Each row is where one point has got to under a steady rotation. How many ticks took it there?
The counts run from 0 to 504.
[ 98 118 156 116 195 122 135 162 144 170 109 153 100 107 101 108 124 139
 143 161  98 135 134 102 150  76 108 136 109 124 165 162 140  92 109  90
 136 124 153  75 119 135  89 165 164 109 100 155 113 110 109 130 112 167
 143 117 137 139 185 145 129 139 124  92  92]
480
[111 105 125 122 178 105 135 179 156 111 130 138 109 109  76 130 166 123
 162 132 142 123 117 120 139  99 112 125 111 104 153 184 148  77 132 109
 143 105 151 109  85 104 112 183 151 117  85 140  93 106 113 129 145 139
 116  85 132 119 159 171 128 123 125 153  75]
433
[154 130 147 113 215 107 160 152 158 148 110 142  92 117  69 137 114 157
 130 165 126 137 124 117 124  68  92 141 124 111 154 143 122  87 107  98
 154 131 136  82 125  99 121 145 173 123 108 147  85 121 111 116  82 125
 131 108  96 155 145 131 110 140 114 115  86]
460
[139 116 161 140 176 139 143 170 137 157 110 133  89 122  90 116 109 143
 148 167 126 134 131 113 144  66  84 156 118 119 161 153 126  84 110  89
 135 122 160  86 120 133 104 161 161 125  83 134  99 101 110 108 118 149
 131 123  99 157 179 150 126 133 124 102  72]
250
[ 85 138 147 104 155 108 153 172 150 150 120 144 117 132 132 140 159 110
 121 163 122 143 150 151 132  94  86 165  79 111 139 141 185  70 102 141
 155 112 147 116 138 100 107 159 161 102  85 172 140 132 127 188  81 151
 122 123 137 118 173 167 148 146 116 120  93]
99
[144  95 142 132 193 137 148 174 166 109 114 140 104 129  86 135 138 143
 152 143 152 120 126 138 139  66  87 143 131 117 164 170 129  70  97 106
 141 129 160 104 111  99 114 164 152 146  85 137 100 112 125 113 126 113
 124 112  88 156 157 145 130 121 126 146  63]
243
[132 131 146 117 156 132 143 171 147 151 112 125 115 115 110 134 151 126
 131 168 156 146 145 147 150  64  91 182 120  98 157 143 165  64 102 129
 140 106 143  89 151 106 121 137 160 130  70 166 122 126 126 147 100 120
 114 142 101 127 154 138 141 132 139 102  59]
320
[ 99 125 179 118 180 125 149 180 141 144 118 158 108 117 117 120 122 136
 107 145  86 142 140 119 131  82  95 137  78 125 162 150 139  85  92  97
 137 115 161 101 129 127  83 158 148 104  95 156 116 124 109 137 103 184
 154 133 149 141 183 161 124 150 125 109 102]
271
[125 129 189 130 162 146 147 215 137 118 120 152  93 107 109 120 116 138
 115 140 103 128 128 133 151  86  87 141 101 110 157 148 123  80  99 104
 130 115 162 118 126 123  98 158 142 106  82 141  78 129 121 122 109 174
 153 129 135 133 157 167 117 145 132 133  82]
272
[116 119 174 124 186 128 151 181 134 145 119 150  72 136  97 125 105 137
 129 157 108 131 140 112 127 101  94 153 104 121 152 149 148  93  98  87
 150 112 150  95 120 126 100 164 157 105  89 140  89 120 137 152  93 177
 143 124 123 141 161 158 104 154 106 114 101]
239
[ 86 140 143 128 181  99 160 180 159 138 128 158  91  99  93 128 147 106
 140 141 124 113 141 131 131 113 138 138 113  90 135 156 166  89 134  96
 158 108 122  84 138 119 119 151 193 103 109 164  95 111 137 149  64 132
 117 110 134  96 131 158 112 139 122 103  89]
163
[101 118 148 123 208 134 138 197 155 116 135 168 111 100  93 131 134 155
 119 132  98 118 113 118 128  82 107 107  92 108 176 151  98  63  90  91
 124 135 146 110 120 109 101 149 137 110 123 132  86 129 102 104 115 161
 137 117 138 135 148 162 115 138 122 137  82]
241
[116 145 185 133 156 139 158 221 148 135 120 156  98  96 107 124 121 126
 106 155 117 131 145 143 159  77  93 160 116  83 166 132 141  83 107 109
 127 116 151 106 161 129 122 149 159 114  96 143  89 138 129 123  96 160
 150 134 125 107 149 152 118 141 135 100  78]
49
[120 157 161 122 176 126 159 205 155 139 111 162 124  93  98 144 136 148
  91 159 113 147 132 148 143  66  91 135  98  85 170 130 109  70  93 121
 117 134 145 115 162 116 122 128 146 115 120 132 101 132  98 109  98 156
 149 127 138 121 148 147 126 136 139 113  85]
50
[152 139 145 118 167 113 152 154 165 118 113 135 126 109 110 155 166 124
 130 143 146 137 136 170 143  55  96 164 101 104 150 151 143  71 105 138
 147 120 146  95 148  82 126 143 162 134  74 169 121 127 120 137  97  90
 101 132 113 123 143 145 137 122 138 128  54]
97
[120 144 155 109 175 116 156 154 164 160 112 149 114 111 112 143 141 129
 111 162 126 151 150 152 136  61  98 170 106 103 154 131 156  75  92 127
 140 125 131  76 166  99 122 127 172 120  97 171 129 137 125 150  64 119
 126 144 112 126 151 139 138 138 127  92  82]
321
[110 118 163 122 191 116 167 176 160 135 110 162  80 122  95 131 117 136
 119 156 125 129 149 128 127  88  97 164 124 105 168 140 165 101  84 104
 160 116 140  85 151 123 120 147 167 130  96 144 109 131 147 161  64 159
 154 130 101 135 147 153 113 147 112 102 102]
500
[107 140 154 127 138 123 141 212 157 114 127 143 120 106 118 137 175  92
 127 138 131 117 140 160 162  98 103 137  87  89 137 164 148  66 131 126
 129 103 148 130 135 108 120 170 163 112  71 149  96 120 120 139 122 136
 108 119 147  96 154 171 137 127 135 149  64]
349
[102 124 167 128 181 143 144 204 159 106 121 158 112 122 115 132 135 134
 125 123  98 128 128 135 150  81  79 119 110 124 153 159 126  60  92 116
 124 145 164 132 116 112  90 166 133 112 105 148  96 135 121 123 122 161
 155 118 138 141 176 165 151 138 120 151  78]
11
[ 81 151 146 113 166 127 132 203 144 156 118 151 138  91 114 134 161 127
 110 164 113 143 142 137 153  82  96 136  97  84 168 140 132  54  98 123
 111 120 153 106 160 121 114 127 148 107 110 140 124 125  97 133 113 169
 139 139 149 106 158 153 147 138 146 102  79]
311
[118 121 114 112 203 109 137 151 164 136 128 130 127 118  85 152 156 146
 158 151 127 130 112 127 116  70 105 112  93 128 130 167 110  57 121 125
 136 145 143 108  97  81 105 157 149 110 117 153 107 111  91 112 113 115
  96  84 123 149 154 151 153 120 110 142  65]
421
[142 103 138 115 157 107 154 170 159 113 113 152 117 125  90 144 166 136
 117 151 156 126 147 153 146  72  84 150  98  95 172 151 165  86 100 120
 151 101 155 111 138 111 133 158 131 149  70 129 129 122 114 148 140 141
 133 111 101 123 159 147 113 118 144 146  66]
45
[144 135 181 124 160 126 150 173 138 154 105 153  95 109 116 124 113 127
 108 163 111 132 152 137 147  67 117 166  83 118 155 145 133  97 104  89
 148  99 142  81 167 132 106 155 176 112  69 151 105 109 128 130  92 146
 119 139 125 118 164 163 104 127 138  93  88]
302
[ 70 136 147 120 143 133 137 183 142 155 127 154 107 114 134 120 158  98
 142 154 126 127 149 139 155  92 108 152  85 110 136 160 167  60 119 114
 138 111 145  96 146 123  98 156 171 106  89 155 134 109 133 167  95 150
 111 125 149 103 162 170 148 140 134 103  88]
341
[109 102 125 120 192 128 134 162 155 140 116 138 110 127  88 120 153 134
 179 151 159 122 126 124 150  75  92 138 146 116 164 176 162  70 116 101
 140 125 161  89 105 116 113 156 152 134  82 143 113 109 124 135 134 133
 131 104  98 142 161 144 144 131 124 131  58]
466
[115 129 122 109 167  98 139 157 166 137 114 134 141 109  99 150 175 118
 142 149 140 134 120 157 140  68  88 134  75 113 135 163 137  59 131 145
 132 132 148 117 109  88 109 165 163 112  94 155 124 107  88 128 123 106
  96  92 138 123 171 146 163 114 128 145  64]
128
[115 122 171 125 197 134 153 178 158 114 118 172 105 104 111 132 128 144
 109 120  75 128 126 125 143  70 105 121 100 130 162 156 112  80  82  96
 127 146 149  93 132 111  90 156 153 107 109 157  93 134 127 109  86 150
 149 127 149 145 165 153 125 136 125 120  89]
10
[115 134 130 120 180  84 158 134 179 135 108 154 120 110 103 158 162 114
 135 130 120 123 136 151 129  75 116 132  79 131 122 158 148  82 126 128
 152 147 126  86 124  99 110 167 183 116 108 178 120 119 123 135  70  98
 105  98 137 125 160 143 148 120 114 129  79]
391
[128 152 145 107 180  97 130 151 142 169 109 126 134 100 102 144 151 139
 125 166 106 151 115 131 134  68 106 140  83 117 131 147 116  75 130 133
 131 137 139 106 114  89 107 159 165  92  99 170 102 113  79 111  99 122
 101 112 139 136 168 139 143 136 125 108  73]
135
[126 118 155 110 156 116 132 162 131 175 113 139 110 120 109 120 131 142
 124 175 122 140 143 116 134  71  96 169  75 106 166 150 156  82 106 105
 151  85 153  91 149 128 104 157 154 117  71 140 136 103 103 153 129 165
 120 127 116 130 180 159 116 141 145  97  87]
301
[100 109 146 115 181 128 152 190 171  98 125 182 110 120 117 158 150 147
  98 125 110 121 135 146 124  80 101 124  61 116 165 143 132  67  77 115
 144 131 143 115 145 103  95 153 139 124 111 136 128 130 119 140 101 150
 129 124 141 124 158 175 122 134 121 156  97]
285
[ 80 111 135 127 173 135 139 200 155 114 137 150 100 122  98 128 157 115
 161 121 125 108 128 128 135 107 109 120 116 114 147 179 157  68 121  99
 149 123 147 117  95 108  97 174 158 108 104 146  97 117 136 143 109 148
 129  94 132 123 145 182 137 140 111 146  81]
202
[ 86 122 112 112 200 110 132 143 158 171 108 142 113 122  78 133 149 141
 169 176 147 139 126 114 132  78  93 141 122 109 157 165 156  74 114 116
 147 141 148  81 113 109 110 152 168 126 118 138 124 109 107 135 111 148
 126  97 110 144 172 131 151 134 112 105  80]
205
